In the rows, 128 means zero.
The rows below fall into families. The same turns and mirrors carry the whole set onto itself and the rows of a family onto each other. For each named row, which other rows are in its family? Write them in the order they are listed.
These 18 rows form 3 families of 6 rows each.
zuti: [ 90 130 142 149 137  93 137 103 132 152 110 133 123 128 134 132 146 133
 132 155 116 114 148 112 158 115 127 140 139]
lotil: [120 119 103 150  98 118 152  97 141 177 129 131 108 139 104 142 125 131
 149 152 121 109  89 122 127 127 119 139 111]
bod: [ 88 130 140 144 126 103 138 113 128 150 115 134 126 129 133 118 145 132
 124 133 119 123 164 111 151 117 130 137 138]
guvim: [119 169 106 127 114 140 153 121 132 144 115 121 112 135 106 129 134 133
  91 121 149 121 102 109 139 126 113 164 146]
Pubod: [115 137  98 160 109 102 142 103 128 167 135 110 106 139 116 144 122 106
 133 150 106 111  78 140 140 133 128 131 106]
Mosu: [141 112 128 167 147 125 147 160 139 132 135 118 124 124  96 142 140 117
  93 138 118 175 132 134 121 116 143 120 134]
zera: [119 151 123 123 121 135 159 120 132 140 107 102 113 125  77 116 133 119
  99 116 155 135 106 127 154 109 111 149 154]
Dapud: [137 135 115 149 155 112 139 160 142 124 116 126 116 135 115 137 135 139
  85 137 122 167 139 133 118 127 121 126 121]
bik: [122 150 120 144 147 117 119 111 116 112 143 121 111 120  84 146 131  92
 142 143 134 128  96 164 100 100 140 146 118]
pebab: [128 122 107 153 108 114 147 101 138 173 130 136 104 134 103 160 128 117
 158 158 127 107  92 118 128 133 143 133 113]
duteg: [134 122 126 144 149 132 143 157 143 129 141 125 132 121  95 144 141 121
 100 128 121 176 129 117 137 115 137 111 128]
Fis: [136 109 110 141 133 128 140 141 103 122 123 106  90 143 120 162 130  98
 133 135 106 107 133 161 139 150 155 117 137]
Sifer: [126 150 106 147 155 107 141 132 104 104 134 118 102 136  91 126 128 111
 133 117 138 123 100 168 104  98 125 140 120]
bedas: [104 136 133 163 122 110 137 102 113 154 129 120 126 128 159 136 143 130
 108 129 111 100 151 121 134 129 126 140 140]
ril: [138  92 120 136 136 130 137 117 117 128 120  96  99 157 119 165 141 104
 132 165 101 100 138 151 130 134 158 144 137]
gekib: [151  93 121 153 143 134 143 119 114 120 123  90 103 145 110 157 131 107
 133 157 113  99 133 143 125 124 161 143 137]
dak: [125 128 124 124 130 135 166 110 126 149 118 114 111 118  91 121 136 132
 101 121 152 128 107 114 160 101 104 151 159]
Tageb: [126 151 121 136 155 116 124 121 123 105 138  99 125 115  83 139 120  91
 139 145 138 135 108 153 111  97 133 146 114]

Same family as Fis: guvim, Pubod, Dapud, Sifer, bedas
Same family as pebab: zuti, duteg, gekib, dak, Tageb

The rows below fall into families. The same turns and mirrors carry the whole set onto itself and the rows of a family onto each other. For each named row, which other rows are in its family? Write them in the order they are listed.
These 36 rows form 9 families of 4 rows each.
ped: [136 125 125 126 113 138 110 137 139 136 154 123 140 128 122  98 123 103
 104 146 153 121 103 119]
Gesuk: [137 157 143 124 164 123 150 124 113 105 114 111 107 122 142 145 134 151
 151 106 120 135 137 142]
nik: [142 117 127 136 123 116 134 133 101 110 127 126 144 101 147 155 117 142
 108 154 141 132  93 107]
basat: [134 110 139 136 128 120 133 131 113 115 124 116 156 110 153 163 133 140
 111 153 142 144 101 104]
tafu: [106 145 119 110 143 140 130 125 133 144 119 133 107 145 115 108 134 130
 152 128 111 111 162 136]
bupa: [117 151 114 107 148 139 130 123 145 163 137 128 101 133 114 105 140 128
 135 123 120 120 148 130]
labub: [136 152 121 125 164 116 156 126 105 107 125 116 107 136 142 150 131 135
 165 111 134 118 127 127]
Raka: [119 106 128 125 102 137 115 125 144 123 135 124 158 125 135 102 128 113
  94 140 139 128 114 122]
Nafi: [111 153 126 109 150 136 130 116 142 155 123 122 111 129 103 111 127 121
 143 113 121 132 158 141]
lafub: [118 122 128 121 107 139 103 137 136 138 136 129 141 144 120  92 122 109
 110 159 139 119 123 123]
Tibev: [134 138 140 132 158 117 146 129  96 104 113 111 114 128 149 152 118 145
 169 114 127 132 136 128]
nolo: [101 130 119 110 135 145 129 114 148 143 130 128 123 129 124  95 138 125
 130 107 115 123 162 141]
norap: [129 119 135 130 105 139  96 134 136 137 141 123 135 126 126  86 117 111
 104 143 131 125 120 122]
manar: [122 117 124 134 108 138 101 127 131 132 149 126 146 122 134  92 136 106
  94 138 133 126 123 119]
guve: [147 126 144 132 133 120 142 140 105  97 121 113 142 100 147 150 121 149
 111 145 138 147  94 122]
Las: [133 119 123 130 123 109 139 134 104 106 115 118 148 107 133 151 115 134
 108 157 136 141  91 106]
Nukeb: [124 136 117 110 148 144 131 122 136 153 126 114 110 143 114 105 146 127
 134 103 130 121 161 142]
rina: [149 103 119 130 124 124 142 143  99 106 119 109 151 116 141 150 130 137
 107 145 152 133  99 112]
kuvas: [135 107 118 120 110 150 114 136 138 142 136 117 143 124 114 100 133 112
  92 138 149 123 121 125]
gos: [124 156 137 113 142 145 121 122 147 143 131 122 107 122 117  93 137 131
 123 110 114 128 151 148]
fuzaf: [142 118 122 127 135 120 149 144 106 118 131 120 142 105 139 160 120 141
 123 158 149 137  90 104]
Zipas: [127 126 123 125 109 140 109 129 136 130 137 125 144 116 106  94 113  96
 101 141 139 125 116 126]
Lodo: [139 127 142 127 110 143 108 137 141 126 138 120 142 108 124  96 124 119
  87 144 137 134 106 131]
Zar: [129 151 133 125 162 103 152 118 103 105 107 109 117 139 137 155 125 136
 158 113 131 137 129 129]
Gam: [111 142 123 120 145 150 124 112 143 148 129 128 113 120 121 114 147 125
 138 110 110 116 166 133]
Limiz: [142 108 143 135 121 121 129 141 111 115 117 114 147 110 145 153 113 143
 118 160 139 141  95 106]
bes: [116 144 131 116 143 143 121 120 142 150 119 126 100 129 119 108 131 132
 147 115 104 118 160 135]
Sakeg: [128 138 136 134 163 121 148 122  98 107 125 113 126 126 152 156 134 138
 164 105 135 135 146 132]
Med: [138 132 121 121 163 120 158 127 101 112 107 105 116 138 142 159 144 150
 150 109 134 127 136 129]
domam: [117 133 131 122 160 125 158 114 119 104 113 116 126 132 148 150 133 142
 163  99 128 128 149 137]
Sokip: [126 103 133 128 130 116 149 132 109 102 119 115 160 115 156 156 123 145
 120 141 144 148 105 116]
poteb: [136 151 134 129 161 108 147 115 102 110 117 118 110 136 153 158 130 147
 155 112 131 127 131 130]
noga: [131 109 136 126 122 123 134 148 107 115 120 122 157 123 138 153 114 137
 126 172 149 136 102 109]
detam: [118 154 132 112 150 139 121 112 141 162 135 130 105 129 120 112 132 131
 140 111 124 125 159 141]
zas: [125 138 130 125 155 122 154 135  97 102 111 120 123 137 140 156 121 141
 173 131 134 121 138 128]
zez: [134 125 130 130 108 146 101 127 138 138 149 132 140 113 120  99 116 108
 100 139 145 119 117 127]

Same family as detam: nik, poteb, zez
Same family as tafu: lafub, noga, zas
Same family as Nafi: Las, Zipas, Zar
Same family as ped: bupa, labub, fuzaf
Same family as basat: manar, Gam, Sakeg
Same family as Tibev: norap, Limiz, bes

The rows below fall into families. The same turns and mirrors carry the whole set onto itself and the rows of a family onto each other. For each named row, which other rows are in its family? Write them in the order they are listed.
These 16 rows form 4 families of 4 rows each.
vopu: [136  86 136 138 147 137 139 122 123 110 158 109  92 137 128  91 112 130
 140 124 119 115 121 125 143 148 119]
monif: [111 175 113 112 107 124 131 117 149 143 117 155 125 121 121 157 144 120
 132 130 129 134 137 150 126 119 134]
vob: [146  99 140 144 145 131 130 132 130 120 157 101  87 143 127  93 113 143
 124 124 104 125 115 120 143 140 130]
sut: [166 128 123 120 101 120 140 116 129 131 133 147  93 100 119 127 105 135
 159 112 135 129 132 154 140 125 117]
zumak: [118 153  98 119 109 128 116 108 137 139 105 155 125 115 118 171 143 117
 128 140 133 144 138 143 122 120 138]
nuzus: [ 84  99 111 141 157 127 112 120 120 134 123 119 112 149 114 142 152 119
 106 150 132 136 138 127 118 130 136]
Dilim: [166 139 129 123 100 134 141 118 138 121 136 155 103 110 135 123 110 130
 168 123 125 115 125 141 148 132 115]
furu: [171 152 132 128 101 130 137 131 139 132 134 148 103 123 138 120 110 145
 153 112 111 124 122 134 150 119 118]
Fop: [123 165 102 120 118 132 113 131 155 145 103 152 139 132 125 159 138 141
 126 138 118 129 117 132 136 118 141]
Kune: [ 80 102 111 136 160 146 118 124 139 121 125 115 124 155 116 138 146 115
 114 151 123 124 125 122 129 143 141]
sutu: [169 143 137 128 110 119 149 118 130 128 156 143  94 115 131 125 115 122
 156 102 130 128 127 153 148 124 117]
bopa: [138  88 141 144 161 117 143 120 120 109 161 100  99 146 121 112 115 131
 115 115 131 125 123 130 135 136 120]
seko: [ 83 116 122 134 156 123 125 115 137 128 122 113 133 150 111 145 144 126
  93 145 130 126 130 129 115 132 138]
Leri: [134  79 135 136 149 117 142 124 109 121 150 110  84 137 115 101 115 138
 131 120 132 122 135 133 135 136 116]
tuta: [112 159  99 124 114 138 122 118 152 132 102 157 134 126 127 167 143 119
 140 145 131 127 126 137 134 126 131]
Lila: [ 98 113 111 139 162 133 108 135 142 131 122 107 124 159 118 137 144 136
 100 146 118 134 110 116 128 136 147]

Same family as sut: zumak, nuzus, Leri
Same family as tuta: vopu, Dilim, Kune
Same family as monif: sutu, bopa, seko

